In the data rows, the value 128 means zero.
Here are some numbered points:
[95, 116, 147, 152, 100, 145, 169, 128, 82, 104, 160, 174] 0
[165, 144, 157, 135, 151, 110, 141, 132, 121, 177, 142, 123] 1
[73, 125, 122, 116, 125, 108, 152, 130, 102, 57, 147, 152] 2
[71, 116, 131, 141, 95, 148, 124, 133, 114, 109, 144, 159] 3
[60, 95, 112, 157, 115, 151, 150, 151, 102, 99, 161, 158] 4
[190, 117, 76, 144, 129, 193, 70, 105, 224, 186, 73, 59] 5
[126, 118, 133, 72, 122, 111, 146, 164, 66, 91, 103, 159] 6
[75, 120, 133, 152, 117, 118, 160, 121, 95, 75, 168, 160] 7
[172, 123, 101, 222, 123, 212, 82, 82, 238, 226, 129, 67] 8
[130, 120, 142, 94, 123, 115, 139, 146, 71, 123, 125, 157] 9
[113, 111, 111, 191, 130, 159, 113, 114, 174, 177, 160, 107] 10
[71, 111, 98, 78, 112, 122, 116, 155, 106, 49, 100, 146] 11
[189, 117, 99, 186, 112, 195, 75, 86, 226, 215, 102, 70] 12
[106, 135, 135, 66, 123, 95, 135, 158, 90, 71, 102, 151] 13
[139, 113, 99, 121, 120, 158, 96, 132, 156, 141, 96, 108] 14
[154, 132, 142, 104, 132, 114, 142, 124, 92, 129, 127, 141] 15
[76, 123, 145, 167, 111, 142, 169, 125, 98, 100, 176, 167] 16
Which five points above are nearest to each new point, looking only along the 3 directions in which the numbered points spread most? Their numbers follow each, smallest number first.
[186, 104, 84, 179, 124, 197, 91, 105, 218, 207, 101, 69] 5 8 10 12 14
[158, 154, 167, 140, 144, 104, 137, 124, 133, 178, 147, 123] 1 9 10 14 15
[157, 147, 130, 80, 163, 72, 126, 143, 124, 113, 104, 108] 1 6 9 13 15
[126, 141, 156, 154, 130, 116, 151, 112, 112, 135, 163, 143] 0 1 9 15 16
[93, 97, 120, 120, 101, 153, 132, 147, 91, 118, 132, 161] 0 2 3 4 7
[92, 122, 128, 112, 112, 113, 147, 126, 88, 65, 136, 159] 0 2 3 7 13
[109, 159, 167, 109, 135, 73, 131, 134, 113, 118, 144, 142] 0 6 9 13 15
[135, 158, 163, 148, 148, 84, 139, 122, 146, 152, 156, 119] 0 1 9 10 15
[112, 145, 156, 152, 129, 120, 161, 125, 119, 117, 158, 145] 0 3 7 15 16
[137, 139, 136, 95, 136, 105, 142, 132, 104, 101, 119, 136] 2 6 9 13 15
[150, 144, 136, 107, 167, 84, 138, 143, 127, 135, 128, 111] 1 6 9 14 15
